The rows of Y fall into 4 groups, which share some directions, and each row is roughly a mix of its group's hidden directions.
Y, 136 rows:
[[ 14  17  28  12  18   0 -56 -31 -22 -63]
 [-29 -15  18 -14 -76  36  -9  -1 -11 -39]
 [-26 -22   2  17  -5  61  30 -10 -33  55]
 [  9  41 -17  25  -3  -9  19  83  -8 -15]
 [ 33 -45 -15   1  38 -16  58   0   7 -42]
 [ 51   0  55 -13 -14  57  16 -18  10  19]
 [-52 -24 -30  40  11 -27 -25 -54  -4   8]
 [-37 -16 -18  27 -31 -43  -9  43 -33 -43]
 [ -8 -29  -3   5  78 -24  45  -7 -14 -18]
 [  8 -23  39  19  48  -4  22 -62  28 -23]
 [  0 -56 -36 -36   2   1  43  30  11  41]
 [  7 -28 -10  15   4  73 -49 -35   9   4]
 [ 20  11  36  43 -15  21 -66 -28  -5  28]
 [ 34  32  42  60 -27  17  14 -38   3   5]
 [  3  61   9 -30  24 -48  34  38  14   4]
 [-41 -26  15  -4  12   2  53 -67 -16  -3]
 [-21 -28  25  33  42 -24  36 -27  -9 -53]
 [ 46  41   9 -20  23 -22  25  40  48 -21]
 [-84 -10 -21 -16   0   7   3  43  24   5]
 [ 41  30   9   0  44 -20  -4  64  23 -25]
 [-17  -6   9   6 -21   8 -18 -83   5  45]
 [  3 -52 -27 -46  34 -50   4  14   7 -29]
 [ 32 -49 -42 -26 -16 -19  14 -40  43 -14]
 [-30   2  59  10  48 -18 -18  28 -35 -29]
 [ 10 -24  60  -9 -22  36 -36 -47   4 -24]
 [ 18  16  46  43   4  62  11  33  15  22]
 [-53   9  24 -35 -54   9  36 -15 -22  24]
 [-20 -24 -18 -48 -42  42 -15 -16 -38  34]
 [ 27  16 -24  35  30  10 -57 -31 -45 -16]
 [ 26 -21 -44   5 -76   9 -29  19  12  -4]
 [-34 -27  18  10 -57  31  -6 -57 -21   0]
 [-34  17  27  41 -13 -43 -16  46  43 -13]
 [-37  -1   3  -4 -81  13  23  35 -20   8]
 [-37 -37  -8  44 -14  31 -25  -4 -20 -57]
 [ 51 -52 -29 -12 -13  23  -2 -10  48  30]
 [-45 -17 -12 -17 -14  74 -14 -35  14  20]
 [  0  65 -24  33  39  -6 -11 -12 -36  34]
 [ -5 -13  24  29 -33 -16   0 -51  52 -45]
 [ 24 -34   3  -4  78 -10  32  22 -18 -23]
 [-16  33  28   4 -53  25  11 -23  48 -42]
 [-11 -53 -49 -13  19  10  14   1 -54  35]
 [ 24 -26  18 -70  -1 -23 -10  18 -42  34]
 [-35 -71 -30  24  27  -2  36 -11 -17  12]
 [-16 -30 -20  -3  -9   4  12  44 -79  19]
 [ 33  -7 -14 -20 -12 -40 -45  16   3 -68]
 [-57 -23 -29   3 -17 -10 -10  47  42 -33]
 [ 76 -41  -6  33  21   0  33  -9   3 -11]
 [ 41  24 -23 -30  -3  38   1 -28  43  50]
 [ 40 -19 -12   0 -43   0  64 -25  35  21]
 [ 24  27  15 -28  -3  25 -16  81 -21   6]
 [ 46  59  -3   7 -23 -17 -14  24  53  13]
 [-35  51  35  23   4  17 -26  38 -32  35]
 [ 40 -15  46  50  53   4   7 -23  -9 -19]
 [-10  38 -25  51   0 -27  18 -16  57  32]
 [ 19 -30 -29 -23  61 -18  18 -30  -3  49]
 [-12   3 -35 -21  41  58 -42  13 -16  34]
 [ 47 -50 -23 -64   7  -8   1 -22 -15  12]
 [  6 -15 -49  -3 -49  36 -47  21 -16  32]
 [ -9  76  27 -27   7 -15  29  29  28 -15]
 [ 63  15  16  47   8  12  38  19  29  26]
 [ 34  21 -19  58 -29 -48 -17 -14  -7 -35]
 [ 19  12 -35  48 -44   8  24   0 -30  54]
 [-48  27  54  10 -17  31 -44  -9 -29   5]
 [ 44 -33  26   0 -16  46  43   0  39  29]
 [ 45  27 -18  36  -7  13 -22  35 -28  56]
 [ 36  -3 -26   1  19   3  45 -51  47  33]
 [ 27 -19 -13  60  44 -12 -50   2 -18  21]
 [-44 -46 -43  13  40   7 -12  23  42 -14]
 [ 38  -8 -20  -4 -15  17 -44 -41  54  35]
 [  6  35  35   5  -5   6 -14  49 -67  25]
 [-13 -55   3  30   7  53 -42 -19 -32 -11]
 [ -5   0   7  -8 -18  96 -16 -14 -11  11]
 [-47  37 -30 -28  35  18 -52  28   2   9]
 [ 10  -5  35  47  40  45 -20 -49   1 -20]
 [ 24 -45 -51  23  21  -9  42  35 -32  -5]
 [-51  28  30  13 -38  -7 -29  49 -32  10]
 [ -9  56  30 -31  15  45  53   9  -2  -4]
 [ 17  54   9  48   1  37  38  -5 -10  41]
 [ 15 -27  16  -1  50  -2  37  37 -14 -60]
 [ 10  23 -55  -2  -4  25 -22 -25 -58  38]
 [ 62   6  -5  30  19 -25 -34  54 -15  14]
 [ -3  61  52 -34  30   0  -6  35  20 -11]
 [-34  -9  14 -52 -41  36 -43 -17 -20  26]
 [-70 -11 -21  41 -25   8  36  13  -7  31]
 [ 57 -18 -40  -2  21 -19 -47  23 -40  -8]
 [ 22 -51 -16  23 -27  40  10 -14 -61  12]
 [-30 -27  24  28 -42 -54  19   6 -16 -45]
 [ 25  51  -4  40 -56   4  15  -1 -16  43]
 [ 11 -20  -5 -45 -16  -4  61 -51  20  27]
 [ 16  -3  -8  -3   1  28 -89   4  15  32]
 [-43 -34  53 -53  -9  23  14  -6  27  -3]
 [-21 -36 -19  -2  38   4  52 -22 -49  34]
 [-26 -11  27  33  12  20  56  14 -52 -33]
 [  1 -40  13 -28  11 -32  69 -19 -23  31]
 [-67  -9 -27  50   9  10 -33   5  -2 -34]
 [  4 -18 -14   9 -46 -14  43 -16  -8 -72]
 [ 47   2 -33 -34 -14 -21   6  44  53  18]
 [-33 -34 -26 -25  23  10 -35  -2 -67 -21]
 [ 42 -35 -36 -31 -25 -39  38 -32  20   7]
 [-27 -43 -41  -3 -55   1  28  39 -20  16]
 [ 48  -6  13  -8  60 -59  -9  21  12  -9]
 [  9 -25 -20 -33  40   1   6  72 -26 -23]
 [ 25   5 -35  13 -60 -18  16   5  11  63]
 [ 25  39   6 -27 -16   8  36  73   5 -18]
 [-36 -42  17 -46 -34 -26  25 -18  36 -27]
 [-53   8  11   0 -26  14 -21  15 -52 -55]
 [-14  30  19   1 -41 -68 -21  34  21 -21]
 [ -3 -58 -20   6  54 -39  26 -10  33 -15]
 [-33  18  18 -29  31 -51 -29 -10 -12 -55]
 [ 19  12   2   4  33 -65  46 -26  31 -26]
 [-17  60  14  52 -48  -8 -13   9  23 -17]
 [ 15 -40  40  -5  16  42 -35 -25 -29  45]
 [  9   0  62   4  49   3  15 -52  29 -14]
 [ -8 -26   0  20 -70   7 -63  -6  12  -8]
 [ 14  -9 -30 -38  46 -42 -31 -16 -43 -26]
 [  8 -21 -41 -53 -43 -10 -29 -22  44   9]
 [-11  45  63 -22 -54  13  12   3  22  -4]
 [ 28  -4 -10  -4  56 -53  20 -24  19 -46]
 [-24  41  63   2 -12 -24  27  36 -14  33]
 [-30  12 -17  26 -19  18  35 -44  64  19]
 [ 29 -22  -7 -31  24 -14 -27 -62  38  36]
 [ -3  14 -41  10 -70 -26  13  -3  43 -27]
 [-12  -4 -22   3 -49  81 -26  -2  -6  -2]
 [-45  31   3 -44  66 -11 -29   2  11   0]
 [-23  34  43   1  24 -59  -8  37   4 -35]
 [  6 -12  51  11  11 -78   3 -22  23 -11]
 [-43  43  26   4  16  -4   2  49 -15 -55]
 [  6 -10  -7 -55  13   9  41  64 -15 -28]
 [ 29 -45 -35  26  -4 -33 -23 -48  40   6]
 [ -2  -4  50  42 -34  17  11  54  22 -33]
 [ 10  41  22  -5 -61  26  49  33   0 -15]
 [ 16 -37 -18   3  36  12  46 -24 -24  60]
 [ 69   1 -14  39 -47 -25 -10  -8 -14 -26]
 [ 46   6 -23  17 -27 -39  50   6  20  45]
 [ -2 -45 -56  12  51 -23  26  -4   2  34]
 [ 36 -16 -66  -5 -16   8 -37 -13  24  44]]
In each list below, one row fits none of the groups, and each other row fits one group, some only roughly. Which row is it?
  * K_326: [  0 -25   4 -21 -52  38  10  57  41  -8]
  * K_995: [ 18  -7   9 -59 -26 -17  12  51  49  -8]
  * K_520: [ 18  19 -10 -25  35  12 -71  15  31 -36]
  * K_674: [-36   5   1 -46 -60 -45   1  -1 -12  34]
  * K_796: [-29  13 -45  33  11 -47  56   7  14 -21]
  * K_900: [ 46  -9   7  42  26  -1  33  -6  58 -34]
  * K_924: [-12 -39 -18  26  17  65  25 -35 -25 -25]
  * K_938: [ 11 -22 -24  32 -56  33 -10  24 -21 -52]
  * K_43: [-55   3  -7  28  38  -5  64  21  20   6]
  * K_611: [-24   8 -15   2 -30 -69  28  38  -1 -39]
  * K_162: [ 16   4 -35 -59  34 -17 -18  46  38  -1]
  * K_818: [ 20  49  65 -31  17 -17  17  -8  30  22]
  * K_619: [ -3  38 -11  39  59  26 -36 -21  32  15]
  * K_172: [  3  31 -36   0 -34  36 -12 -16  70 -15]
 => K_43
  * K_583: [ 69  22 -30  21  43  18  12  30  21   1]
  * K_305: [ 62  30  23 -17 -15  21 -36  42  12  29]
  * K_814: [  8   2 -14  41 -47 -20  58 -10  39 -29]
  * K_178: [-66  16  27  -6 -43 -38   7   7  33  21]
  * K_970: [-15  30  39   5 -65  15  25  21 -28  35]
  * K_575: [-12  25 -30 -22  -6  30  57  44 -43  12]
  * K_220: [-30  31  67 -30  -1   9  47  -6   3  28]
  * K_169: [-14  -2  13 -35  14 -16 -36  26  30 -73]
  * K_576: [ 12   3  53 -18  -5  62  10 -17 -28  45]
  * K_112: [-83  40  -2  13  13 -11 -19  -4 -28  10]
 => K_583
  * K_195: [ 11  13  45  27  51  -8 -38  53 -12 -12]
  * K_484: [-10 -80  -8  -1  -2 -37  33  -8  10 -33]
  * K_142: [-50  21 -16  20 -35 -27  12 -20  43 -47]
  * K_605: [ 35  25  52 -10 -36  21 -55   3  29  -4]
  * K_88: [ 14  18 -30  -1  -4  62 -40 -47   6  34]
  * K_844: [ 19   3  42  24 -62  55  15 -10  18   5]
  * K_581: [  6   6 -50 -37 -24 -25  34 -27  44  37]
  * K_241: [-35  -1  -5 -27 -64 -39 -13  28 -20 -36]
  * K_780: [-26  49  46 -35 -50 -12  -2  21 -11 -25]
  * K_890: [-11  59  -6  60  -6 -14 -26  33 -22  25]
  * K_736: [ 38 -40 -21 -39  39  -7  13 -37  -7 -46]
 => K_88
  * K_310: [  0   4  13  70   5 -19 -18 -28  29 -54]
  * K_175: [ -5  15 -14 -16  28  21 -82  13  -1 -38]
  * K_748: [ 57  35 -14 -20 -56 -12 -12  41  11   4]
  * K_380: [ 62  15 -32  18 -19 -25  40  -4  47 -10]
  * K_457: [-37  -2 -44  41 -29  -6 -13  37  -9 -54]
  * K_942: [-39  20  22  17  44  -2  32 -29  61   7]
  * K_57: [-18  38  25  -7  -5  -5  72 -15  24 -41]
  * K_982: [ 41  -7  45  40 -18  27 -26 -28  -3 -49]
  * K_205: [  7  35  71 -28  10 -14  48 -18   7  12]
  * K_218: [ 17 -26  34 -53  52   1  21 -27  26  29]
  * K_377: [ 65 -49  16  20  -5  20 -25 -41  15  -6]
  * K_557: [-33   4  36   7 -41  32  31 -59  28   3]
 => K_557
  * K_653: [-21  53  13 -19   4  27 -61  45   0  -3]
  * K_459: [ 20  -8  11  22  65 -58   3 -14 -38   7]
  * K_78: [ 19  56  13  34  14  -1 -15  23  -3  67]
  * K_767: [-44 -26 -35 -39 -33  13  16  45 -30 -24]
  * K_926: [ 41  -9 -14  44  30  -3  37 -34   4  55]
  * K_882: [  2 -21 -23 -49  16 -36  30  43  50  12]
  * K_537: [  4   7  31 -54  40 -17 -30 -28 -33 -41]
  * K_661: [-37  28   7   3 -46  30  33 -21 -14  58]
  * K_631: [ 23 -17   0   2  -7 -71 -10 -37  53  14]
  * K_916: [  0  -1  73 -25 -23   2  39  -5 -42  24]
  * K_73: [ 27 -17  -1   5   1  21 -49 -35 -14  71]
  * K_454: [-27  -9 -24 -30 -23  10 -45 -15  15  70]
  * K_44: [  6   1   9  -6 -72 -28  26  20 -10  55]
 => K_459
  * K_685: [  0 -40 -47  43 -23   0 -39 -31  21 -34]
  * K_24: [-32 -51 -37  -3   5 -23  55 -31  -4 -28]
  * K_347: [-16 -60 -27  24 -33  44  33 -23 -10  21]
  * K_68: [ 11  40  53   9 -32  20 -61 -13  20  -1]
  * K_937: [ 61 -58 -32 -10  23 -19   0   8  28 -20]
  * K_74: [ 39   3 -38 -32  -1 -20 -29  13  -1  71]
  * K_47: [-42  24 -39  28  25 -31  26 -10 -35  45]
  * K_705: [ 11 -27 -32 -13  33 -64  32 -14 -41   9]
  * K_413: [-26  24  -2  35   2  41 -58  41  -6  32]
  * K_604: [  8  21  31  16 -16   9 -88  -9  20  -1]
  * K_137: [ 13   5  57  -4  17 -34  63   7  -3 -37]
 => K_347
